One vector is turned by the same rotation once a step. Each row is the vector after some number of steps, and that number follows the row.
The counts run from 0 to 617.
[  2   9  19  39   7  -8 -11   2 -10   9   9  -4 -27  10  -2  -6  -5  22
  -3  -4   5   7  24   3  -6  -1  17   0 -36   7   4   4 -12  -9  27  -7
 -14  11  17   7   5 -11  12 -22  17  -9  12  11  -1 -19  16   2  -3  -4
   8  -1  -8  -7  42   8  -9]
403
[ -1  -4  22  16   7   0 -13  13  -7   1  16   1 -35   9  11  -9  -8  17
  -4  -5  16  26  12  10  11   7  23  -6 -34   4  -6   4  -5  -7  19  -6
   0  17  19  10  -8 -21   9  -4   7   0  -2  -5   2 -34   1  13 -10 -26
  20  -8   0 -23  27   0  -6]
369
[  3 -15  14   5   3   1 -19  17 -17   9  14  -5 -23  17 -20  -7   2  13
  -4  -6  32  21  15   7 -11   5   9   4 -30  -1  11  -1  -1   1  17  -8
 -19  16  20   7  -2   2  -8 -10  20   6  -3 -24 -10 -20  19   0   4 -27
  21  -4   5 -18  25 -12 -21]
514
[ -5   2  22  19  15  -2 -14   4 -18  17  22   2 -25  14 -21   1 -24  17
   4  -2   9   7  17   4 -19  13  12  -7 -25 -14   1  -7 -12  -8  21   2
 -12  29  15  12   6   7  22  -9  15  11   3   5  -6 -29   8  12  -1 -11
   4   1  -6  -2  32 -10 -19]
517
[ 11 -19  12   6   6   1 -28   6 -17   7  10  -6 -18  25 -24  -7   7  14
  -3  -5  32  17  22   8 -14   5  10   8 -29  -3   6   6   4  -6  11  -8
 -18   9  20  10   0  -3  -6 -19  23   2  -3 -18 -10 -17  21   0   2 -29
  14  -5   0 -20  24  -6 -20]
616
[ 13  -7   4  28  14  -6 -25   9 -12   8  -1  -5 -20  18 -16  -9   5  17
 -11  -6  17  13  23  11 -10  11   8   9 -28  -2   8  12   5 -14  22 -17
 -24  -1  15   1  10  -1   6 -25  26   1   2  -9  -8 -20  24   7   7 -16
  14  -3  -9 -12  27  15 -12]
300
[ -3   6  16  23  24 -10  -9  19  -1   9   9  -5 -33   3  -3   0 -26  17
   4  -8   1  19  10  17  -1  13  13  -2 -23  -9  -6   2  -1  -8  36  -7
  -9  13   8   5   6  -3  17  -2  12   7  -2   0   8 -43  11  17  -2 -14
  17  -8  -9 -12  24   5 -14]
523
[  4   5  14  17  14  -2 -13  -6  -9   1  26  -9 -44  16  -3  -2 -18  18
   9 -14   2  19  20  10   7  11  23   4 -29   2   1  -3 -17 -19  27 -15
 -18  23   7  16  -6  -2   8 -17   7   1   6  -2   3 -25   8   4   4 -12
  14  -9  -2 -11  27   1 -15]
614
[  6  -7  16  10  19  -8 -18  24  -2  -1  14  -4 -35   5  -2  -1 -14  17
   1  -9  13  26  15  20   4   5  17   6 -23  -8  -8   5   3   1  26   0
  -5  16  15   4  -4 -13  -2  -2   9   3  -9 -12   6 -37   9  14  -2 -27
  21 -10  -1 -29  20   0 -18]
315
[  7  -6   9  25  11  -8 -16  20 -11   9   0 -10 -22  13 -17 -10   5  17
  -8 -10  20  18  16  12  -9   9   9   8 -31  -1  15   5   3  -5  30 -16
 -26   5  17  -3  10  -2  -3 -15  25   4   1 -16  -5 -22  24   1   9 -16
  19  -6  -6 -11  26   7 -16]
198
[ 15 -11  20  11   8  -7 -26  13  -8   5  12  -6 -20  13  -8  -3   3  18
  -4  -6  26  12  24  11 -13  -7   9   9 -33   5  -6   7   2   4  21   2
 -10   4  19   6  -5 -17 -16 -19  15 -16  -4  -7  -3 -19  16   1  -7 -26
  15  -5   3 -31  30  -2 -19]
322
[  4  -1  20  19  17 -20 -15  13  -3   9   3 -10 -27   3 -24   4 -17  14
  -3  -2   8   3  24  13 -27   5   4   0 -28  -9   7  -4  -2   1  30  -1
 -20  17  17  -3  10  10  12  -5  27   8  -1  -6  -2 -27  21   5   4 -10
  11  -1   2  -6  35  -1 -17]
307
[ -2  -3  41   3   9   2 -22   6 -19  18  14  -3  -7  16 -15 -12  -5  22
   5   1  21   6   8   1 -24   1   7 -10 -37  -8   0   2   2   9  20  -2
  -4  13  23  13  -2  -5   4 -10  23   1   2  -4  -6 -26   3  12 -16 -19
  10  -3   5 -11  36 -22 -18]
23
[  1  -3  40  -4   6  -1 -16  13 -12  16  23  -1 -16  11  -5  -8 -12  20
   6  -8  21  10   6   4 -17  -2   6  -6 -34  -5 -11   0  -2   8  25   5
   0  17  15  14  -6  -8  -4  -9  15   0   2  -3   0 -33   3  13 -16 -22
  10  -3   3 -20  30 -19 -21]
340
[ -1   3  23  13   4  -1 -16  -7 -19   9  34  -4 -30  15 -10  -3 -14  20
  10 -12  10   9  20   1  -9   0  21   0 -32   3  -2  -2 -17  -5  18   1
 -16  27  13  22  -9  -6  -3 -20   7  -6   4   4  -3 -17   5   2  -3 -11
   7  -4   0  -9  36 -14 -22]
249
[  6   2  26  18   4  -6 -18   0 -12   4  24  -2 -26   9  -3   2  -8  16
   2  -1  18   5  31   3 -13  -9  17   0 -36  10  -9   0 -15  -2  13   8
  -5  19  19  13  -7 -14   2 -17  11 -15   6  11  -3 -19   7  -3  -9 -18
   5  -1   0 -21  40  -5 -14]
87
[ 15   3  11  24  18 -17 -13  10   6  14   9 -11 -30  12  -8   6 -19  16
   2 -14   6   6  21  15 -10  11   6   9 -30  -1  -5   3  -6 -13  42  -8
 -15   7   2   4  10   2   6 -18  17  -5   8   4   4 -36  21   5   3 -12
  10  -1  -8 -11  27  13 -15]
217
[ -6  -7  16  16  10   7 -12  16 -19  24  17   4 -17  20 -18  -7 -12  13
  -2  -5  19  12   4   3 -15  19   7  -9 -27 -16   1  -4   0  -7  24  -6
 -10  17  18  12  11   7  19  -8  22  17   5  -6  -8 -36  11  15   0 -20
   9   2 -10  -5  25 -11 -15]
336
[ 10  -6  23  15   7  -4 -20   1 -11  20  12  -7 -11  23 -18  -4   4  13
  -3  -2  25   0  23   0 -27   4   0   0 -36   2   4   3  -2  -6  23  -6
 -14   6  14  12   5   6   3 -25  28  -4  11  -4 -11 -21  23  -5  -4 -19
   2   3   0 -11  32  -2 -14]
12
[ 12  -4   7  36  18 -12 -23  23  -4   3   6   2 -28   4  -7   0 -12  19
  -9  -4  14   9  29  12  -7  -1  13  13 -23  -5 -13  10   0 -10  18   3
 -10   7  19   2   9 -18   5 -15  12 -11  -5   8   0 -26  17   8   2 -19
   9  -6 -12 -25  27  12 -15]
32
[  3   5  23  17  11   0 -19  -9 -16  14   9 -11 -15  23 -15 -18  -3  22
   4  -9   7   6  15   1 -16  15  13 -10 -36  -5  10   9  -2 -10  31 -19
 -23   7   7  12   5   5  14 -24  27   2   9  -3  -3 -20  11   9  -3  -2
  12  -4  -3   4  33  -3 -14]
120
[  0 -16  20  -1   7   5 -25  12 -23  10  16   6 -19  18 -18  -8  -5  13
  -1  -3  28  19  12   6 -12   9  10  -2 -27 -11  -4   2   5   2   7   3
  -7  20  25  13  -4  -6   4  -7  14  12  -7 -12  -9 -26   6  12  -5 -29
  16  -6   3 -19  21 -20 -21]
310
[ -3   0  18  12  -1  10 -14   5 -17  16  22  -4 -23  27   0 -17   5  19
   3 -17  22  18   3   1   3  12  16   0 -37   7   5   3  -7  -7  31 -19
 -16  13   6  18  -4  -6  -4 -22  11   0  12  -7   0 -23  11   3   0 -14
  16  -4  -7 -10  27 -10 -17]
143
[  9  -4  21  -2  26  -2 -28   6  -9  10  11  -9 -17  15 -16 -11 -14  23
   7 -11  12  17   7  16  -9  14   9  -4 -23 -19  -1  10   8  -1  29 -13
 -14   8   8  11   0  -3   0 -12  18  11  -9 -19   1 -33   2  20  -6 -21
  20 -14   2 -14  16  -9 -22]
598
[  8   1  39   2  18  -4 -27  -7  -8   1  10  -7 -17  11   0 -10 -10  25
   6  -4   8  14  17  11  -4   6  16 -15 -38  -8 -10   8  -1  -2  23  -6
   0   7  15  13  -6 -16  10 -14  18  -3  -1  -3   4 -28  -5  19 -19 -19
  14 -15   8 -14  30  -5  -7]
184
[  6  -4  18  30   6  -5 -16   5 -16   9  19   4 -25  13 -11   4  -9  16
  -5   1  17   5  32   3 -17  -6  15   6 -36   4  -7   1 -12 -10  10  10
  -8  19  26   9   1 -11  10 -19  16 -12   7  13  -9 -21  17  -2  -3 -16
   0   3  -8 -17  39  -1 -13]
140
[ 13 -12  11   9  13   0 -25  18  -9  15  15  -4 -22  17  -4  -7   0  20
   1 -16  24  16  11  11  -4   3   6  13 -26  -1 -13  12   6  -1  27  -2
 -11   4   7  12  -1 -15 -18 -19  11  -9  -3  -8   2 -28  16   9  -3 -28
  14 -10 -10 -30  21  -3 -22]
556
[ -7   2  21  16  16   3 -15   1 -25  10  27   2 -32  13 -18  -2 -21  19
   8  -6   7  14  17   2 -10   9  19  -6 -26 -10  -2  -7 -15 -10  14   2
 -13  30  17  22   0   0  16 -10  10   9  -3   4  -1 -25   2  10   1 -13
   8  -3  -5  -7  30 -16 -22]
464
[ -1   3  24  18   4  -9 -10   4 -12  12  29  -4 -36  10  -9   6 -17  16
   7  -6  13   3  25   5 -14  -4  15   4 -35   8  -1  -5 -22  -2  23   4
 -15  27  12  14  -4  -1   1 -17   8  -9   7   7  -3 -22  18  -7  -1  -9
   5   2  -3 -14  38  -9 -19]
404
[ 11   0  22   4  19   0 -27  -8  -6   9  18  -7 -22  21   0 -11  -7  23
  11 -16  11  18  10   9   4  11  17  -2 -34  -5 -14  13   0 -13  29 -12
  -8   3   3  21  -4 -15   1 -22  13  -5   4  -2   5 -32   1  17 -11 -20
  12 -12  -3 -19  23   0 -14]
346
[ 13  -3   9  18  19  -1 -22  11  -6  16   7  -6 -17  23  -6 -10  -1  20
  -3 -14  15  15  12  13  -1  18   9   5 -28  -4  -6  15   8 -16  32 -17
 -15  -5   6  10  10  -7   3 -25  19  -2   6  -2   1 -33  18  15   1 -18
  11  -7 -15 -18  19  11 -13]
138
